In the rows, 128 means zero.
Rotation paths and how fast each direction turns (degrees each step):
Each turn is a multiple of 5 degrees from 10 to 175, or 0.
Each row of a path follows its step; steps can be skipped.
path 1
step 0: [133 122 113 137 113 147 131 121 118 141 143 130 139 125 119 132 117 123
 123 121 122 135 137 122 120 138 129 132 131 138 135 135 139 131 121 128
 122 114 133 133 119 113 128 132 121 120 130 124 131 130 121]
step 2: [119 129 129 128 117 125 118 130 147 137 128 133 112 137 123 135 122 130
 118 143 130 146 113 133 124 117 131 119 132 112 131 132 130 120 136 120
 138 137 126 132 121 128 124 120 138 127 127 122 123 116 135]
step 3: [144 137 115 118 126 152 125 113 126 138 141 135 126 125 129 123 130 127
 108 130 134 121 136 135 132 141 125 119 122 128 125 126 133 119 128 116
 126 136 133 133 121 132 130 131 128 116 138 131 131 128 116]
step 5: [113 121 117 132 117 135 131 127 133 129 126 128 133 123 103 129 117 135
 129 135 133 125 125 121 130 116 125 121 134 122 144 133 112 134 119 123
 134 123 115 135 127 128 131 125 144 140 126 124 124 117 138]
step 6: [131 124 130 111 131 130 130 120 125 138 129 134 119 141 131 132 125 121
 130 150 136 123 147 136 119 131 118 106 114 123 128 120 126 120 131 120
 131 112 118 132 124 130 123 128 125 122 125 132 135 123 125]
step 7: [139 141 114 126 116 125 141 129 132 122 130 147 124 137 130 127 131 122
 123 126 127 132 114 117 103 137 124 120 123 129 120 127 129 125 124 128
 130 130 138 121 123 134 132 127 115 127 123 125 109 139 128]
step 8: [140 123 110 134 121 135 122 122 114 123 137 125 121 128 115 122 127 130
 123 113 127 126 115 131 124 127 114 131 133 139 138 131 112 140 133 132
 131 126 125 114 123 127 124 135 140 142 132 122 132 112 127]
step 9: [112 123 136 121 134 122 132 117 125 126 131 129 117 126 125 140 139 115
 126 132 128 136 133 113 135 109 117 113 124 135 134 114 128 121 133 125
 141 125 119 132 128 130 130 137 133 134 141 142 136 122 123]
step 10: [120 131 118 114 123 120 131 135 140 136 134 149 133 135 127 118 126 131
 119 124 135 134 130 127 122 114 131 129 111 119 116 118 123 120 113 132
 130 121 133 131 128 135 123 123 132 121 142 118 116 135 128]
step 11: [142 125 120 121 137 140 136 145 115 124 134 132 122 140 121 121 133 140
 118 128 144 118 134 124 113 136 132 134 128 127 140 129 125 139 125 128
 125 131 137 114 117 123 131 134 122 129 140 128 141 123 132]
step 12: [116 117 129 137 139 145 134 134 123 121 129 121 131 129 122 133 135 123
 130 129 121 140 115 121 110 112 111 132 124 143 134 130 129 131 136 123
 124 122 127 137 118 135 128 130 123 136 121 144 130 134 123]
Speeds:
[126 124 132 128 126 125 131 125 129 129 129 128 126 129 127 126 130 132
 128 125 124 127 130 125 129 124 128 127 127 124 127 129 125 125 126 127
 127 128 122 126 128 126 128 125 127 124 127 129 129 125 129]	90
[129 125 132 130 124 131 128 128 127 129 128 127 127 130 131 131 125 126
 130 128 125 130 131 129 122 132 126 125 129 129 128 127 126 133 131 131
 127 128 128 126 126 128 127 124 127 129 125 129 124 129 130]	60
[132 129 129 129 133 125 127 128 127 124 131 129 125 131 128 130 127 125
 130 128 131 125 131 129 128 128 129 124 126 131 128 132 129 131 129 130
 125 129 127 129 130 130 131 125 128 125 131 131 133 125 128]	140
[123 127 124 129 130 127 126 126 134 128 129 129 127 127 130 128 129 126
 131 129 133 129 132 131 127 127 125 129 131 127 126 125 125 127 131 129
 131 130 129 132 128 126 127 130 128 124 126 131 127 125 129]	100
[130 130 128 124 128 126 129 127 130 129 127 126 125 128 127 128 126 134
 125 127 128 131 130 128 127 128 126 130 132 130 131 129 126 127 131 127
 125 127 131 130 128 127 131 127 130 132 128 127 131 125 135]	120
[133 133 128 128 128 128 131 129 130 131 132 129 127 127 126 128 127 129
 127 126 128 132 133 134 130 127 129 127 127 127 124 125 130 129 127 125
 131 127 127 126 129 127 130 128 123 127 129 129 125 130 130]	100
path 2
step 0: [113 131 124 124 132 122 138 131 116 127 135 119 139 137 136 113 135 129
 125 118 133 124 111 141 128 131 124 122 120 130 118 147 121 124 129 119
 130 133 127 129 124 134 127 127 127 132 127 144 131 125 129]
step 1: [114 128 128 127 116 128 120 121 122 123 134 121 119 130 116 129 129 137
 148 129 135 135 123 134 124 126 129 127 121 125 134 128 120 134 139 125
 125 146 131 127 112 121 121 137 133 139 128 136 125 135 141]
step 2: [137 127 136 127 122 129 134 130 131 134 132 127 123 138 125 139 117 123
 127 122 135 128 120 131 128 134 131 128 112 129 135 130 122 133 116 132
 130 123 133 136 119 112 107 130 146 116 136 125 131 136 134]
step 4: [123 134 121 128 120 136 128 134 131 141 119 134 121 136 131 142 127 123
 134 132 125 133 124 133 117 130 117 137 137 126 132 124 123 127 133 136
 126 123 137 133 129 126 128 132 106 126 115 143 132 137 113]
step 6: [120 124 130 125 129 132 134 125 119 111 135 135 128 137 136 117 120 119
 142 129 140 131 129 129 138 132 128 122 129 122 123 113 124 116 136 109
 141 129 125 115 126 123 124 137 126 131 126 126 134 120 119]
step 7: [123 119 124 130 134 127 134 115 119 133 123 122 121 137 138 125 123 124
 132 122 136 125 121 112 142 131 131 130 116 110 125 129 131 128 136 131
 117 143 136 133 128 120 121 123 119 126 133 141 139 126 133]
step 8: [123 147 128 132 124 134 124 134 122 116 135 128 125 138 119 131 123 138
 118 132 122 124 115 121 131 116 143 122 114 123 121 127 120 146 138 131
 129 138 126 135 134 121 127 128 130 123 133 129 132 134 129]
step 9: [130 134 122 128 121 129 128 133 120 131 131 133 138 148 119 126 135 121
 131 126 122 123 114 140 114 141 129 121 125 127 124 143 114 127 122 125
 131 129 113 134 122 125 117 127 115 126 129 119 132 127 129]
step 10: [126 128 130 144 121 125 125 127 114 142 129 114 130 141 120 142 148 132
 138 131 134 126 126 128 126 130 124 138 127 128 140 129 129 130 126 130
 138 131 133 122 118 135 125 141 127 143 128 131 131 137 130]
step 11: [125 128 134 128 113 137 136 133 131 134 134 119 121 130 136 132 125 135
 130 128 139 123 121 136 119 130 118 122 121 123 129 123 124 128 124 124
 135 112 141 125 136 127 120 142 146 118 127 136 130 134 115]
step 12: [114 126 139 129 131 132 124 129 125 129 134 134 132 126 135 115 129 126
 124 137 126 126 120 133 131 143 116 125 122 134 136 120 117 121 118 127
 122 132 136 125 128 112 124 116 132 136 129 151 123 119 123]
Speeds:
[128 131 129 122 128 130 126 128 128 128 128 128 126 130 128 129 125 125
 134 126 129 129 126 130 126 128 129 127 128 128 124 126 129 126 127 127
 128 122 130 132 130 127 129 132 127 124 122 125 130 128 129]	155
[127 126 129 130 129 132 127 127 125 131 126 129 131 129 129 128 129 125
 126 131 123 128 131 130 130 126 131 126 128 131 130 133 126 132 132 129
 131 126 127 133 130 128 128 128 124 127 125 125 127 131 127]	70
[124 124 128 126 130 129 129 127 127 129 135 127 126 123 132 128 128 126
 131 130 128 128 126 132 131 129 123 129 124 128 128 126 130 130 132 129
 131 127 127 129 128 128 129 129 128 127 131 128 125 127 131]	65
path 3
step 0: [128 125 136 126 120 133 122 129 150 136 127 134 132 118 125 131 135 134
 138 119 113 120 125 126 125 131 118 127 129 145 142 109 133 133 131 136
 118 123 118 128 123 130 109 130 117 128 127 128 129 140 124]
step 1: [125 127 130 124 109 123 126 122 128 120 115 125 129 130 137 135 132 132
 128 130 140 136 115 150 137 132 116 134 124 137 133 125 125 121 130 127
 126 130 138 154 124 129 126 129 117 126 122 138 135 136 138]
step 2: [114 122 142 143 129 141 124 110 138 130 121 123 122 129 128 126 131 120
 128 136 132 129 122 127 128 138 126 105 112 126 116 133 131 120 136 128
 129 121 134 130 135 110 135 126 125 124 136 138 129 127 130]
step 3: [133 117 124 142 125 117 121 122 130 115 106 137 134 126 125 119 122 117
 127 119 126 130 129 120 130 124 123 127 129 108 124 139 148 131 138 128
 127 129 125 119 122 132 124 117 129 123 125 136 140 129 118]
step 4: [136 116 122 137 112 132 139 122 120 145 121 133 115 134 118 134 126 123
 125 119 128 134 128 126 118 122 135 137 129 124 138 140 131 120 123 145
 132 122 138 125 137 139 145 124 131 130 117 121 126 118 127]
step 5: [130 122 132 121 141 140 140 143 124 134 123 128 131 149 130 127 118 124
 127 126 132 134 142 128 119 129 126 122 138 117 140 123 131 120 127 126
 131 135 136 122 136 127 128 143 144 131 147 126 136 131 133]
step 7: [113 143 137 127 139 123 124 135 126 129 125 124 120 144 123 131 132 134
 132 138 131 120 126 132 130 134 121 148 127 127 130 121 132 120 117 133
 125 125 121 139 120 136 121 118 130 125 124 103 116 134 122]
step 8: [137 134 145 120 135 138 135 116 132 129 134 116 124 117 119 119 131 123
 140 136 134 127 116 129 139 128 134 137 124 130 121 107 129 117 121 120
 116 122 128 125 129 131 120 136 134 135 120 134 138 137 130]
step 9: [127 120 121 132 125 137 111 127 128 129 127 126 113 118 140 125 133 125
 121 118 137 119 129 134 147 123 127 129 120 128 122 123 121 136 122 110
 116 132 136 134 112 127 130 128 133 123 131 140 124 139 110]
step 10: [140 142 130 133 116 121 129 112 133 138 131 130 109 130 141 115 129 136
 127 119 126 131 140 129 138 137 123 126 118 127 124 137 137 130 123 127
 128 129 109 133 129 116 140 115 128 130 133 130 136 120 132]
step 11: [130 114 120 142 128 124 148 126 139 118 137 137 129 133 137 114 125 127
 125 131 123 136 132 120 131 138 136 134 126 124 138 122 127 128 147 134
 126 120 122 134 118 136 131 134 140 129 127 142 131 113 129]
Speeds:
[126 126 127 125 126 127 128 127 127 130 127 130 124 131 124 129 127 126
 126 132 130 131 129 132 132 128 130 132 132 131 129 131 130 127 127 129
 128 129 124 131 128 124 128 126 124 130 129 126 128 125 129]	120
[133 127 129 125 127 129 124 127 129 131 128 127 127 126 128 132 128 125
 129 127 125 129 126 128 130 124 132 128 127 127 136 129 129 129 127 126
 127 128 129 130 130 131 127 133 128 129 128 126 130 130 125]	85
[134 127 126 127 128 130 134 128 128 126 128 129 126 126 130 127 129 124
 125 127 127 131 131 126 127 126 126 127 130 128 131 125 126 129 129 132
 132 129 125 128 127 129 129 127 128 124 133 125 123 127 129]	55
[131 122 127 130 124 129 126 128 134 127 127 125 129 130 130 126 129 130
 131 130 131 129 132 125 132 127 131 126 125 127 127 133 128 127 128 130
 132 129 127 129 128 130 128 126 130 127 127 130 128 128 130]	45
path 4
step 0: [125 114 132 138 128 123 123 142 133 116 115 132 121 134 130 115 123 119
 120 124 140 127 112 119 132 130 130 138 137 135 120 134 119 135 121 129
 123 115 133 117 103 128 125 126 127 132 128 133 125 127 135]
step 1: [120 125 134 127 121 133 132 135 131 135 113 129 122 123 139 117 115 126
 137 114 124 141 124 141 129 126 142 121 136 130 121 122 142 133 117 116
 140 122 124 126 120 132 138 119 133 143 120 131 132 125 132]
step 2: [120 123 146 125 144 119 123 122 125 126 132 144 117 122 130 110 124 125
 126 120 132 130 145 134 128 121 136 123 110 124 120 122 138 127 122 132
 124 122 124 143 117 133 133 127 121 129 129 130 124 136 126]
step 4: [135 112 127 121 139 116 117 133 129 125 130 121 138 134 134 112 136 113
 123 121 139 131 123 135 125 138 126 144 125 135 128 128 108 132 127 121
 133 126 132 123 123 147 128 134 126 133 128 124 128 122 131]
step 5: [128 111 132 131 136 132 131 117 123 138 117 133 126 132 137 122 140 118
 132 123 130 132 116 128 120 134 127 129 137 147 127 120 136 128 119 105
 128 138 125 125 122 118 130 129 130 142 117 133 139 131 128]
step 6: [136 131 137 134 128 124 127 139 137 127 124 131 132 128 124 111 129 114
 127 129 127 133 129 129 126 124 130 124 122 138 124 125 143 120 121 115
 116 126 133 149 103 127 132 125 127 118 129 137 135 142 126]
step 8: [122 134 133 128 147 124 125 135 129 132 124 133 133 133 134 110 133 117
 136 129 141 135 136 127 118 128 129 145 128 129 125 127 114 124 138 140
 137 113 120 116 125 132 127 117 120 128 118 135 120 135 126]
step 9: [125 112 143 119 138 125 130 133 134 133 120 122 128 124 141 137 142 115
 127 115 123 132 115 125 116 125 146 130 131 142 128 123 126 131 126 127
 136 121 124 123 132 112 130 117 123 134 134 132 121 123 127]
step 10: [125 127 135 119 133 122 131 128 143 137 106 132 118 116 130 110 128 115
 121 126 131 124 118 144 127 126 134 129 118 143 140 126 128 126 125 126
 126 133 133 137 125 139 129 129 132 121 145 132 134 134 125]
step 11: [123 122 127 134 128 131 138 127 130 134 118 143 122 121 126 113 125 120
 117 128 124 139 126 117 126 143 131 123 118 139 117 138 138 135 131 129
 125 126 136 130 129 124 122 140 107 136 131 126 138 133 143]
step 12: [139 147 139 125 125 129 129 138 132 129 134 130 125 134 140 110 131 130
 130 128 141 138 133 125 122 131 136 135 133 137 120 130 125 135 133 128
 128 119 140 126 118 144 126 116 114 137 120 121 140 127 131]
Speeds:
[128 126 127 127 128 124 126 126 128 130 124 128 129 133 130 132 132 125
 125 127 129 128 128 126 132 127 128 132 127 127 133 128 125 126 130 127
 133 130 127 127 129 126 130 129 127 126 130 126 125 127 124]	70
[129 126 130 127 128 129 127 130 132 128 129 129 131 130 126 126 133 128
 131 129 128 127 128 126 130 124 128 131 131 126 124 127 124 129 126 130
 129 132 126 123 129 129 124 126 127 131 129 129 131 123 130]	85
path 5
step 0: [135 120 122 127 123 130 115 136 137 127 115 128 135 126 114 133 125 153
 123 136 118 135 125 126 135 137 122 131 135 122 128 132 118 118 120 125
 124 135 129 131 128 133 127 135 117 127 129 136 134 119 128]
step 1: [131 125 126 134 129 134 124 127 138 136 127 129 139 128 122 129 123 131
 131 137 123 129 120 131 136 135 121 117 134 118 140 124 123 124 125 116
 126 121 142 133 127 129 136 115 133 126 110 112 144 131 125]
step 3: [136 131 120 125 121 123 125 142 140 130 128 129 121 125 110 126 112 136
 122 137 125 122 121 114 131 136 135 130 128 125 127 132 123 119 129 114
 140 139 137 123 121 135 137 123 121 124 130 124 129 132 119]
step 4: [145 125 118 130 115 132 123 144 137 140 124 117 127 133 136 124 131 139
 121 129 131 132 114 125 141 131 125 121 126 119 137 139 123 124 128 125
 124 128 135 137 125 124 128 131 135 124 117 115 123 127 131]
step 5: [127 128 131 129 134 135 117 134 133 123 131 131 132 123 138 130 114 132
 122 127 122 114 127 129 141 140 126 116 116 122 129 141 127 119 123 116
 136 131 130 131 126 124 130 136 123 126 133 116 146 129 138]
step 6: [131 128 121 125 133 131 135 134 136 132 117 138 121 129 124 118 122 141
 120 138 116 120 127 129 137 131 132 135 123 124 129 123 128 133 136 118
 133 135 137 143 126 135 139 129 129 114 135 112 125 115 134]
step 8: [137 141 128 116 139 126 123 130 132 134 124 115 124 128 136 130 113 132
 132 127 125 121 124 126 148 117 137 118 117 124 125 136 126 125 132 115
 129 124 137 136 131 135 123 118 132 119 128 124 132 132 139]
step 9: [130 129 116 123 140 135 120 148 135 124 114 127 120 130 128 137 118 134
 123 136 124 120 127 131 132 138 129 123 120 133 127 131 134 128 142 137
 125 136 133 142 123 125 129 136 132 116 137 136 134 125 126]
step 10: [131 119 127 139 131 135 121 127 145 132 120 124 133 131 133 130 118 127
 130 144 134 125 132 114 139 121 124 130 125 119 125 135 127 125 140 119
 125 126 136 121 131 134 135 131 138 115 129 128 133 109 124]
step 11: [133 128 124 127 132 134 115 125 136 123 122 120 121 126 131 138 128 136
 129 132 127 133 136 139 134 120 130 118 139 120 141 140 120 132 134 115
 123 125 132 146 132 142 124 132 133 125 139 129 136 126 137]
step 12: [116 148 117 131 142 130 125 139 137 128 123 125 137 123 115 131 118 127
 130 144 118 124 135 120 136 125 129 125 130 131 132 126 130 130 137 118
 129 123 132 133 121 129 125 135 136 121 128 132 141 137 133]
Speeds:
[127 123 132 127 128 123 125 127 128 127 128 125 128 128 131 129 129 129
 129 126 130 124 127 128 131 126 128 129 126 129 130 131 127 132 129 128
 129 126 124 128 128 131 127 125 127 130 132 125 132 132 131]	120
[130 126 124 125 128 129 128 130 124 125 129 130 129 128 122 129 127 125
 129 127 127 126 132 129 133 129 131 129 125 128 127 127 126 132 127 126
 131 126 128 132 130 129 126 131 124 130 129 129 127 128 126]	120
[128 131 129 131 131 128 128 127 127 127 132 128 131 128 129 133 130 129
 131 126 127 127 125 122 128 133 132 131 130 128 127 129 126 128 131 126
 131 128 129 129 128 125 131 127 129 130 129 130 132 126 126]	160
